128 stands for zero in the data rows.
Every row has a hidden score. In each pair, how much higher is the second row's than the first's? 20 means about the same, 40 much higher and 0 much lower. The score is a weighted sum of the row's numbers plus the product of two more (or one squared), each taken from its middle value.
[183 131  88 103 111 111  98  97  70  67 168 144 144 111 119 118]
[180 173 126 122 116 115  87  87 162 165 131  66  68 116 134 134] ~ 22
[119 148 165 177 192 192 155 156  94  96 132 107 108  73  99 103]
[108 162 175 177 164 162 157 159 104 106 122 163 163 121  84  84] ~ 17
[129 124 157 149 127 127 162 162  78  84 136 152 149 125 112 115]
[117 116 112 128 109 108 147 149 123 124 155 194 193 149 137 137] ~ 20
[123 161  86  88  88  88  97  96 127 128 179 133 133 141 141 140]
[132 132 104 128 133 134 161 159  98  98 124 150 151 112  99  96] ~ 21
[104 169 157 166 116 113 178 180 158 156 106  75  75 156 119 120]
[160 125 110 120 133 133 173 174 104 103  35  87  87 178 145 142] ~ 21
[ 96 116 132 136 144 142 102 102 103 102 128 165 166 151 139 140]
[128 128  92  88 106 106  73  74 145 142 182 121 122 172 175 174] ~ 21
[ 65  95 155 190 175 175 172 175 121 119  94 104 107  76 131 130]
[162 113 107  79 116 116 152 154 122 121 146 128 129 156 157 161] ~ 14
[118 168 174 156 134 136 185 183 129 128 114 145 144 100  69  69]
[ 76  82 176 173 170 169 116 116 162 163 151 117 119 119  68  69] ~ 13
[127 102 145 164 115 111 180 180 130 129 151 122 122  83  83  86]
[101 182 139 124 125 121 136 135 130 129  94 106 107 104 126 125] ~ 35
[119 186 142 113 123 123  94  92 178 178 155  87  87 136 146 149]
[144 135  83  89  92  93  87  89 152 151 175 105 106 172 169 166] ~ 12
[156 158  86  89 117 117 101 101 113 115 222 190 189 184 133 133]
[107  72 160 156 127 126 136 138 132 133  95 112 109  78  85  83] ~ 29
[ 75 140 136 164 105 104 136 136 157 155  89  54  54 113 137 139]
[ 79 113 170 153  70  69 181 182 142 142 116 116 117 138 146 145] ~ 18
[150 127 143 148 124 122 171 173  82  82 150  99  98 107 112 114]
[156  87  66 124 124 124  99  99  80  83 168 173 175 134 134 132] ~ 16
[133 149 197 144 136 136 133 132 109 107 105 142 142  82  97  96]
[139 136 152 151 145 143 112 112 140 141 120 121 122 108 115 115] ~ 15
[125  98 101 107 134 135 119 120 120 117 117 147 147 150 124 124]
[156 132 121 133 149 151 118 119 100 101 117  84  83 145 172 172] ~ 19
[136 170 138 148 114 110 154 154 119 119 122 104 102  73 111 113]
[118 133  65  94  89  88  95  91 192 192 198 142 143 226 187 186] ~ 19
[122 135 187 180 189 186 175 175 113 115  85 165 165  90 114 113]
[ 94  92 171 174 110 114  74  74 170 170 103  77  77 110 116 116] ~ 26
[154 175 121 143 100  98  91  92 151 151 153  53  53 129 175 174]
[116 111 122 157 165 163  71  74 148 147 122 161 162 159  97  96] ~ 9
[104 151 102 138 136 137 129 130 141 140 106 170 172 170 144 145]
[115 147 156 173 175 176 134 137  81  80  86 157 159  69  98  97] ~ 19
[165 107  84  71 115 112  99  99 138 135 194 153 154 122 161 162]
[131 149  90 105 130 130 154 152 182 181 149 143 144 158 128 128] ~ 27
[200 144  58  80  82  82  67  66  99 100 182 163 163  95 122 124]
[152 108 144 127 148 147 158 156  92  92  70 156 155 132 122 122] ~ 32
[ 77 156 178 149  91  92 102 101 169 171 143 137 139 176 149 150]
[152 127  89  86 121 121 145 144  86  82 151 167 168 143 168 169] ~ 19
[ 65 133 205 182 142 141 146 147  96  98 162 162 164  88  56  57]
[ 96 138 155 140 140 140 155 157 162 165 103 123 123 110  89  87] ~ 25
[123  88 141 158 183 179 166 166 103 104  85 157 157  83  80  79]
[139 142 126 165 144 144 172 172 185 185  72  83  82 126  97  95] ~ 21
[129 112 176 153 115 117 198 197 145 145  75 109 107  97 152 147]
[ 86 134 155 176 114 112 119 119 125 126 121 183 183 127 156 158] ~ 12
[184 161  72  83  79  77  88  90 146 147 170 136 135 160 171 173]
[110 114 164 143 130 129 150 149 149 150 144 154 154 142 107 106] ~ 23
[162 142 109  97  82  82  57  59 173 175 195 151 149 167 146 145]
[ 59  74 111 167 217 217 170 173  48  49 112 167 167  52 103 104] ~ 33
[145 106 128 107 145 145 135 134 126 126  98 131 131 123 117 113]
[165 133 121 115 127 126 124 124 138 138 122 113 114 165 148 144] ~ 18
[110 105 101  94 110 108 117 116 151 151 122 113 112 177 128 126]
[ 94 119 119 151 166 168 167 167 100  99 132 171 172 121 171 169] ~ 19
[137 103 108 123 135 136 110 111 114 113 127 136 136 111 135 137]
[158 180  76  87 103 104  76  75 116 114 195 137 136 137 145 145] ~ 17
[128 108 130 169 187 187 140 137  70  72  99 128 128  87 122 123]
[147 156 204 176 195 196 175 175 114 115  95 129 129  57  72  72] ~ 16
[ 60  65 142 171  85  86 155 154 130 131  99 104 104 162 126 129]
[108 112  94  85 107 109 159 159 138 137 158 163 165 178 132 133] ~ 20
[133 212 167 152 105 106 139 139  67  66  95 120 121  77 108 106]
[154 125 100  74  91  90 150 149 206 206 119  92  91 173 155 152] ~ 27
[166 166 107 126 128 127 139 140  95  92  79 154 158  94 128 125]
[201 145  77  85  90  90  78  78 171 169 230 168 170 197 150 152] ~ 7
[138 115 106 140 103 102  91  93 149 148  95 173 173 125 119 118]
[ 74 156 103 152 148 152 108 110 102 103 135 125 126 119 115 115] ~ 24
[119 149 145 123 110 108 124 123 137 136 107  95  93 157 102 103]
[136 131 120 102 111 111  79  80 147 145 148 136 134 128 138 139] ~ 16
[122 131 134 159 187 187 106 108  79  81 138 224 221 101  96  95]
[148  89 173 183 160 161 153 153  83  82  93 143 144 107 122 121] ~ 31
[144 173 185 140 132 131 155 158  88  92 118 191 193 116 146 148]
[ 91 100 142 155 177 175 195 197  43  42  81 163 161 159 100 101] ~ 25
[ 74  53 161 180 107 107 158 156  95  94 111 143 142 113 107 106]
[ 90 130 137 132 134 133 105 107 158 159 139  92  93 102 114 114] ~ 25
[137 132 124 144 178 177 126 127 110 111  97 153 150  99 110 110]
[121 105 139 174 154 154 161 161 122 123  94 169 170 112 102  99] ~ 25
[149 173 110 125 138 136 151 151 108 110 114 103 102  93 138 139]
[ 95 120 170 160 164 164 148 148 105 105 119 124 122 100 108 112] ~ 21
[173 146  82  95  79  80  61  60 175 177 198 175 177 132 157 156]
[117 150 137 137  76  79 107 110 150 150  88 144 143 120 141 140] ~ 31
[109 171 152 110  86  84 182 183  95  94 149 145 144 153 166 164]
[170 154  98 133 110 110 114 114 151 153 125 136 137 152 142 138] ~ 4
[133 126 126 154 111 111 144 142 131 133 150  73  75 101  88  87]
[139 115  64  82 108 108 107 106 142 144 206 110 110 167 173 173] ~ 22
[ 51  94 155 151 122 120  85  86 128 128 143 146 143 151  60  61]
[180 134  82 105 100  96 122 121 120 120 120 122 124 124 134 135] ~ 22
[143 151 157 110  83  84  42  42 131 132 148 150 149 112 100 100]
[ 98 111 150 156 128 130 141 141 130 128  96 114 112 125 104 104] ~ 26
[165 117  68  62 134 137 101 100 128 129 163 144 145 123 160 161]
[120  89 102 111 131 129 149 149  95  95 138  82  81 127 156 154] ~ 23
[174 158 106 133 141 143 130 132 100 101 133 162 161  99 115 117]
[144  95 138 132 133 133 161 161 107 106  98 131 130 153  96  97] ~ 33
[ 96 103 139 140 180 179 195 195  57  56  75 165 167 134 116 116]
[159  98  74  81  97  95  88  89 187 186 139 124 125 109 196 197] ~ 24
[127  94 158 129 179 176 117 118 115 113 112 130 129  83  85  88]
[152 130 139  79  75  74  92  94 149 152 191 135 134 184 155 154] ~ 19
[135 100  88  83 115 116 118 117 182 181 176 148 150 157 127 127]
[121 149 132 111 129 132  53  54 124 124 146 120 120 135 152 152] ~ 23
[170 133  71  87 114 112  68  66 170 171 190 141 141 180 158 156]
[118  96 130 131 130 130  98  98  83  81 135 177 178 137 107 105] ~ 27
[105  41 109 123 188 188 168 170  92  91  72 155 158 114 118 118]
[131 126 161 160 103  98  78  78 168 167 138  92  92  77  87  90] ~ 11
[ 62 149 139 118 110 111  94  96 122 122 116  95  93 139 133 135]
[ 59 120 134 192 173 173 191 191 116 118 129 122 123 150 115 115] ~ 14
[ 79 134 146 125 124 126 148 147 163 164  54 101 100  89  74  75]
[138 129 128 137  93  95  96  97 136 135 166 145 145 109 162 164] ~ 15
[ 99  79 164 165 159 159 117 116 131 130 133 136 135 133 115 114]
[148 136 135 122 180 179 128 127 124 122 106 148 146 121 113 115] ~ 16
[132 183  97  76 102 101  73  75 100 101 154 166 169 130 178 179]
[116 151 152 129 111 113 185 184 101  99  96  94  94 144 142 144] ~ 30
[153 129  86  78  88  87  70  72 187 186 184 139 138 163 170 171]
[137 115 130 106  91  92 103 103 163 163 133 109 110 167 144 143] ~ 26
[ 84 138 153 140 111 114 115 116 106 103 171 143 141 147 126 124]
[ 56  68 177 130 138 136 113 114 130 128 110 128 125 103  74  73] ~ 26
[ 84 107 125 114 105 106 106 106 131 129 140 106 105 131 139 140]
[120 149 143 165 136 134 110 112 154 156 116 170 169 133 153 157] ~ 8
[ 83  62 166 162 174 173 135 135 119 120  90 148 144 106 110 111]
[166 159 112 128 123 123 102 102 128 126 157 102  98 140 119 119] ~ 11
[101 139 143 124 133 135 106 104 133 133 152 102 101 118  97  96]
[ 98  57 138 136 144 143 109 105 146 146 139 162 162  98 131 132] ~ 22
[153 111 149 159 148 146 104 102  97  97 101 114 111  81 130 132]
[ 93 121 144 185 135 137 140 143 123 122  88  85  86 119 132 135] ~ 25
[ 92 130 149  97 136 134 139 139 129 129 137  84  84 127  96  97]
[ 89 123 183 160 177 178 120 120 172 170  93 103 104 107  76  77] ~ 11
[117  98 153 148 133 133 182 183 115 115  60  71  72 159 169 167]
[168 124 127  66 118 119 161 161 131 131 163  90  91 179 195 196] ~ 15
[124 128 179 156 173 174 156 157  98  98  93 140 138 110  81  79]
[ 95 123 167 158 193 195 159 159  97  96  91 162 164 102 116 114] ~ 19
[ 80 123 153 139 130 130 145 144 170 167 147 156 156 123 134 131]
[134 149 139 131  78  80  86  86 115 115 125  90  88 153  91  88] ~ 17
[113 146 116 127 131 133 116 116  60  62 172 163 163 109 132 131]
[190 145 131  85  56  60 134 134 151 151 159 127 129 130 181 180] ~ 24
[152 129  83 112 133 134  91  90 166 165 121 166 165 171 109 108]
[137  94 134 173 116 117 117 118 103 101 103 116 115 145  58  58] ~ 28
[147 167 101  65 101 104 118 116 130 131 150 119 121 139 136 135]
[136 167 154 138 118 114 124 124  98  97 123 107 107 177 160 159] ~ 17
[115 119  64  92  84  86 105 107 152 153 135 157 157 157 145 145]
[131 165 141  97  53  55  77  78 103 103 128  67  69 177 181 181] ~ 27
[107 162 165 170 135 134  74  74 156 153 120 106 107 112 121 123]
[ 90 115 139  80 139 137 165 166  98  97 110 148 145 136 142 142] ~ 31
[181 168 103  73  71  73 131 131 145 143 173 120 122 140 182 185]
[111 114 112 154 163 164 172 175 127 127 147 129 130  96 156 160] ~ 20
[142 118 115 113 103 106 109 108 109 109 124  71  71 119 149 150]
[ 87 142 159 100 104 101 109 109 217 217 150 112 113 158 160 160] ~ 30
[ 81 143 186 166 165 166 142 144 142 144  81 167 166 150  76  75]
[143 141 165 157 144 146 132 133 145 145  86 130 126 217 189 188] ~ 29
[ 81 103 156 157 153 153 125 126 190 191 135 109 109 111 101 101]
[122 114 152 126 157 155 111 113 122 121  90 183 183 106 117 116] ~ 11
[155  69 112 126 164 163 123 122  75  75  94 181 181  96 120 120]
[121 145 128 121 112 114 151 148 186 184 123  60  62 168 159 159] ~ 30
[152 127 137  81 140 138 126 126 159 158 131 166 165 147 142 143]
[116 132 153 151 147 149 108 110 111 112 133 191 189 110 130 131] ~ 15
[130 173 143 130 100  99  43  43 170 170 147 102 103  95 127 129]
[ 99  75 130 130  87  88 171 170 133 133 113  94  93 149 155 153] ~ 27
[136 101 115 135 139 140  83  83  95  94 162 146 144  82 131 130]
[121  76 127 170 195 194 133 131 146 147 130 164 163  70  94  95] ~ 22
[ 77 161 152 159 141 143 111 112 123 121  95 166 165  99 126 126]
[170  91  93  84  87  87  83  83  92  92 155 116 113 125 168 167] ~ 21
[156 170 112  91 104 104  82  83 138 134 122  61  63 137 135 137]
[135 131  84  68 141 139 160 157  86  86 111 170 169 134 139 141] ~ 22
[145 122  72  68 110 113 116 116 104 105 201 165 161 138 171 171]
[130 191 147  93  59  57  85  84 175 177 118  64  63 162 161 161] ~ 31
[128 177 124 104  99 102 120 117 156 155 146 138 139 143 178 178]
[130 175 177 116 103 106  87  85 130 133 133  84  84  82  65  65] ~ 15
[ 99 174 114 116  39  38  48  47 176 178 173  83  85 191 190 188]
[104 206 127 130 123 127 127 126 161 162 116 139 138 109 103 106] ~ 6
[167 173 194 173 161 162 152 154 116 117 102 123 124  43  58  61]
[122 183 157 147 148 148 160 158 174 173  98 112 112  71  62  64] ~ 23
[141 183 153 158 143 144 180 179  94  93  74 118 119 100 105 103]
[ 88 117 148 155 195 195 124 124 137 135  75 168 166 146 111 110] ~ 7
[122 137 127 106 113 114 143 142 169 168 127 111 112 111 150 151]
[161 168 108 115  99 102 130 130 129 129 150 129 127 164 149 150] ~ 13
[115  90 158 186 138 137 179 181 110 109 102 183 183 111  89  87]
[111  69 157 148 154 154  98  96 122 122 117 164 166 139 152 150] ~ 22
[135 157 157 180 163 161 162 163 170 172 125 149 149  93  91  94]
[ 96 110 135 120 105 103 128 127 171 169  83  81  82 174 154 155] ~ 37
[110 148 166 116 159 158 101  99 144 145 135 116 111 167 135 137]
[126 127 202 175 182 185 111 107 115 115  98 114 113  70  48  50] ~ 12
[151 123  67  83 121 120 124 124 138 134 142 169 171  90 147 148]
[175 162 162 134 143 140 115 116 179 179 120 106 106 141 159 160] ~ 16
[109 105 126 132 192 191 135 134  81  82 147 138 138 116 119 116]
[162 163  99  93 102 101 155 158 162 163 129 100  98 137 129 129] ~ 24
[ 97 118 162 154 167 170 142 144  67  66 113 200 201  62 133 135]
[ 99  84  75 104 141 144 140 140 129 128 150 182 181 166 159 160] ~ 22
[116 139 117 189 132 132 139 139 147 147 144 103 103  74  95  94]
[133 140 129 112 127 129 109 110 148 144 172 114 115 179 171 169] ~ 29
[134  80 159 154 184 186 187 187  95  95 114 137 140 111 108 109]
[156 116  81  88 116 116 133 131 112 113 168 130 131 166 134 133] ~ 20
[156 120 122 117 124 124 177 178 204 204 140 132 133 147 134 134]
[167 144  57  77  79  79  42  41 122 120 218 160 160 155 146 146] ~ 9
[137 141 145 148 164 165 178 177 116 112  87 135 138  90  47  48]
[ 60 125 162 121 144 143 130 131 151 148 109 164 167 149  76  75] ~ 21
[117 108 145 110 128 126 114 114 129 128 140 106 105 127 156 155]
[117 139  77  76  52  52  69  69 222 220 173 135 136 210 194 195] ~ 20
[125 125 154 127 163 162 134 133  93  95  92 125 126 107 116 116]
[155  49 115 103 136 139 125 123  98  98 113 200 199  98 109 110] ~ 23
[164 127  69  74  78  80 140 141 147 149 148 134 134 152 138 141]
[136 128 124  97  68  71  83  84 125 122 190 152 148 153 152 150] ~ 11
[148 160  84  93  69  72 136 138 152 151 172 117 118 145 179 180]
[144 111 153 157 166 165 141 140 148 146 111 133 134 110 124 123] ~ 16
[134 156  77  90 119 118 106 107 163 161 141 117 116 130 173 173]
[133 155 160 134 108 110 117 117 144 143 144  66  67 157 125 122] ~ 15
[104 131 179 140 142 141 112 114 156 157 149 102 102  97 104 104]
[ 59  68 149 154 120 119 113 114 160 160 167 141 143 125 124 124] ~ 18
[184 148 105  95 105 104 101 100 162 162 152 119 118 157 145 143]
[122  53  87  95 101 103  88  87 138 139 141 131 131  97 129 132] ~ 21
[180 137 146 174 125 127 134 135 134 134 115 127 130 129  91  94]
[115 103 155 173 171 171 114 112 134 135 124  80  82  76 120 120] ~ 29
[ 98 144 154 129 103 102 116 115 152 152 135 128 127 119 135 134]
[139 142 106 118  92  92 123 121 148 149 128  71  72 140 161 158] ~ 18
[148 101  73  95 105 104  94  95 120 117 164 116 117 130 147 145]
[149 170  88  60  97  96 140 138 157 158 165 140 140 176 153 153] ~ 30
[155 175 148 188 159 159 155 156 123 123 101 122 120  98  87  87]
[120 118 147 148 154 153 172 170 114 115  89 107 108  65  99 101] ~ 32
[163  68 120 135 214 216 178 177  82  81  72 184 183 119 153 152]
[186 199  92 101  87  87  88  87 164 162 201 120 121 157 110 111] ~ 14
[141 145 144 124 121 119  94  96 101 103 153 156 159 122 131 131]
[144 143 104  93 116 114  71  69 140 142 154 158 158 131 146 145] ~ 22
[118 155 118 139 107 105 103 104 126 127 104 174 174  75  81  81]
[ 91 147 150 173 162 166 169 170 132 134 107 103 104 114  88  88] ~ 24
[ 93 129  99 111 138 138 144 144 170 172 109 119 120 147 123 122]
[107 117 147 169 137 140 126 125 123 124 121 201 201  89  84  87] ~ 12
[159 182 128 112  79  78 128 130 145 146 167  89  88 167 166 168]
[137 125  78  79  87  88 160 158 130 132 194 154 153 178 147 147] ~ 20
[ 66  56 183 174 158 158 106 105 135 138 147 116 117  97 132 134]
[170 178 133 133 134 135 171 174 141 141 101  82  80 140 160 159] ~ 16
[171 139 129  95  77  72 112 112 152 153 163  88  86  93 134 135]
[ 99 122 156 158 151 151 121 123 129 128 136 125 126 117  87  83] ~ 23
[128  98 174 134 154 155 155 153 150 146 104 129 129  79 105 107]
[152 151  85  77 114 112  61  62 123 122 204 129 128 150 154 153] ~ 11
[161 137 111 101 140 141 108 109 142 142 174 219 218 132 166 168]
[191 148 111 136 149 147 112 111 121 122 102  94  96 104 133 133] ~ 19
[ 83 105 156 152 195 196 163 162  35  36 146 163 163 119 113 112]
[122  95 169 141 147 149 199 199  97  98 113 132 132  75  97  96] ~ 23
[120 134  72 111 120 120  88  85 118 120 143 150 147 151 168 169]
[163 103 140 120 135 134 126 125 180 180 107 126 123 105 133 134] ~ 19
[174 166 147 145 149 146 148 149  91  92 122  77  76 128 138 140]
[134 164 161 129  98  99 103 105 116 114 153  90  90 136 178 178] ~ 25
[163  95 139 171 120 121  99 101 158 156 124 118 118 114  57  58]
[ 94 154 144 136 154 155 112 113 175 175 114  90  92 129  84  80] ~ 30
[149 158 118 130  81  80 138 138 121 118 109 112 114 127 147 145]
[ 78 126 151 141 124 124  69  69 178 178  80 133 132 117  65  65] ~ 7
[166 129 119 142 139 139 121 122 105 108  95 154 155  86  77  79]
[123 140 116 117 114 111 196 196 164 167 134 126 126 185 164 163] ~ 33
[156 161 125  99 108 109 109 111 133 134 142  61  63 172 187 188]
[131 111 140 153 159 159 134 134 113 112 121  79  82 100 136 135] ~ 16
[118 180  86  72 102  99 122 122 149 151 153 143 144 166 171 170]
[ 90  49 138 163 153 151 128 130 117 116  96 100 102  86  68  69] ~ 13
[109 127 171 194 160 159 180 179 153 151  89  99  97  86 101 101]
[159 105 125 112 142 143  89  91 139 141 152 135 137 138 148 151] ~ 14
[ 69  94 149 175 166 164 148 147 128 130  95 169 170 113  87  88]
[ 99 163 135 142  82  81  88  88 190 190 142 107 109 123 125 124] ~ 25
[ 83  80 174 144  98 100 111 111 176 177 169  73  72 124 116 117]
[136 129 112 121 183 185 125 124 122 123 136 150 150 119 114 114] ~ 25
[ 90  99 121 174 132 135 144 145 169 168 142 151 149 137 158 159]
[226 151  90 103  83  83 130 128 131 129 168 120 117 158 170 169] ~ 14
[160 149  91  56  42  39  88  88 133 135 218 146 148 150 173 172]
[146 100  82  93 105 103  60  61 122 120 184 164 165 149 137 137] ~ 19
[144 114 100  79 107 107  98  99 175 175 193 136 137 121 145 145]
[106  96 117 129 133 136 109 108 103 105 185 160 158 100 127 128] ~ 18
[ 93  76 170 167 135 133 138 138 117 117  79 115 116 107  63  62]
[185 116 107 104 132 133 119 120 175 175 194 170 168 160 163 163] ~ 6
[108 112 146 173 152 151 117 119  75  76  83 117 118 115 153 153]
[174 105  38  67  62  61  31  30 136 136 198 164 165 158 133 133] ~ 8
[128 114 130 142 142 145 133 133 128 126 113 159 158  90  85  88]
[130  99 113  73 124 124 105 103 128 131 147 136 136 158 177 175] ~ 30
[165 149 157 127 143 143 127 127 139 138  91  98  97  76  79  76]
[ 94 129 176 167 157 158 151 152 155 155 144 150 150 106 125 125] ~ 23
[126  79  95 107 124 128  81  82  78  77 118 162 162 154 126 124]
[152 165 154 158 145 142 156 155 164 168 105 124 126 111 129 127] ~ 15
[ 70 129 121 129 152 151 188 189  85  84 124 160 160 141 146 146]
[148 151  98  83  65  66  56  59 177 177 202 154 153 181 147 148] ~ 6
[138 106 100 135 154 152 140 141  40  40 122 134 135 116 108 107]
[102 133 128  93 124 122 144 144 152 151 120 138 140 110 133 133] ~ 29
[127 109 108 136 155 155 123 123 148 150 128 151 153 150 106 107]
[121 140 118 100 125 122 109 112 113 113 108 124 126 151 150 153] ~ 27
[121 134 115 135 156 159 133 137 134 136 107 165 164  62  73  75]
[ 97 101 116 102 137 137 158 156 129 128 145 159 162 177 134 135] ~ 34
[132 130 145 153 143 145 164 164 171 171  94  86  84  83 105 104]
[157  81 169 155 194 191 155 153  60  61 139 110 113 122 125 123] ~ 11
[151 172 154 136  97 101 181 181 150 148 100 123 119 116 142 142]
[130 136 152 147 134 133 122 125 104 105 101 156 153 104  66  68] ~ 9
[101  91 164 159 183 180  86  87  91  92 136 196 197  98  67  69]
[164 152 149 147 128 127 125 122 146 145 122 100 100 150 128 129] ~ 27
[164 143 133 105 109 108 110 108 106 107 150  99 100 103 130 131]
[181 127  73  82 129 129 101 101  81  77 104 104 102 103 148 151] ~ 23
[122  90 106 142 152 152 139 141  80  77 104 128 126 136 141 140]
[119 137 150 161 161 163 102 102 132 131 121 106 108  78  96 100] ~ 16
[169 175 154 107  99  99 121 120 156 157 125 109 110 168 161 158]
[ 73 118 154 185 142 142 133 134 119 121 143 122 123  74  77  75] ~ 13
[ 69 110 168 156  98  99 137 139 126 128 116 121 119 127  84  83]
[164 151  72  76  56  57  87  84 158 158 229 128 128 169 167 165] ~ 1
[ 89 121  88 131 146 145 100 101 147 151 122 138 139 158 117 120]
[122 160 135 167 124 126 104 103 139 141  83 103 101 120 117 117] ~ 19
[194 139 109  71 115 118  83  83 115 115 160 115 113 144 160 161]
[129 163  63  97 116 117 126 125 155 158 153 155 154 164 159 157] ~ 21
[116 117 123 150 129 130 104 104 147 146 117  89  88 117 124 128]
[ 53  74 104 114 127 127  86  87 149 148 114 159 158 141 112 111] ~ 24
[119 134 104 144 143 143 115 117 135 137  81 113 111 112 117 118]
[109 126 145 138 175 174 120 122 119 118 162 188 183 148 147 146] ~ 24
[ 88 119 130 153 141 141 130 131  68  67 133 134 130 117  95  91]
[ 43 116 143 148  97  96  78  79 118 117 108 130 127 132 104 103] ~ 25
[131 102  98 132  98  97  98  96 155 154 178  86  86 101 157 157]
[113  55 134 143 169 165 182 182 117 118  97 160 160 109 105 107] ~ 32
[113 107 154 182 147 148 176 172 103 104 136 134 132 102 109 108]
[155 129 116 125  91  90 112 112 142 146 148 116 118 136 177 177] ~ 23
[136 164 180 136 128 128 144 144 106 103  85 111 111 122 104 104]
[126 118 147 115 107 109 159 158 159 161  97 121 122 162 128 127] ~ 25
[ 79  92 154 167 163 163 147 149 108 107 122 115 115 120 107 108]
[142 167 155 165 135 136 139 142 114 114  43 136 135  87  67  67] ~ 7
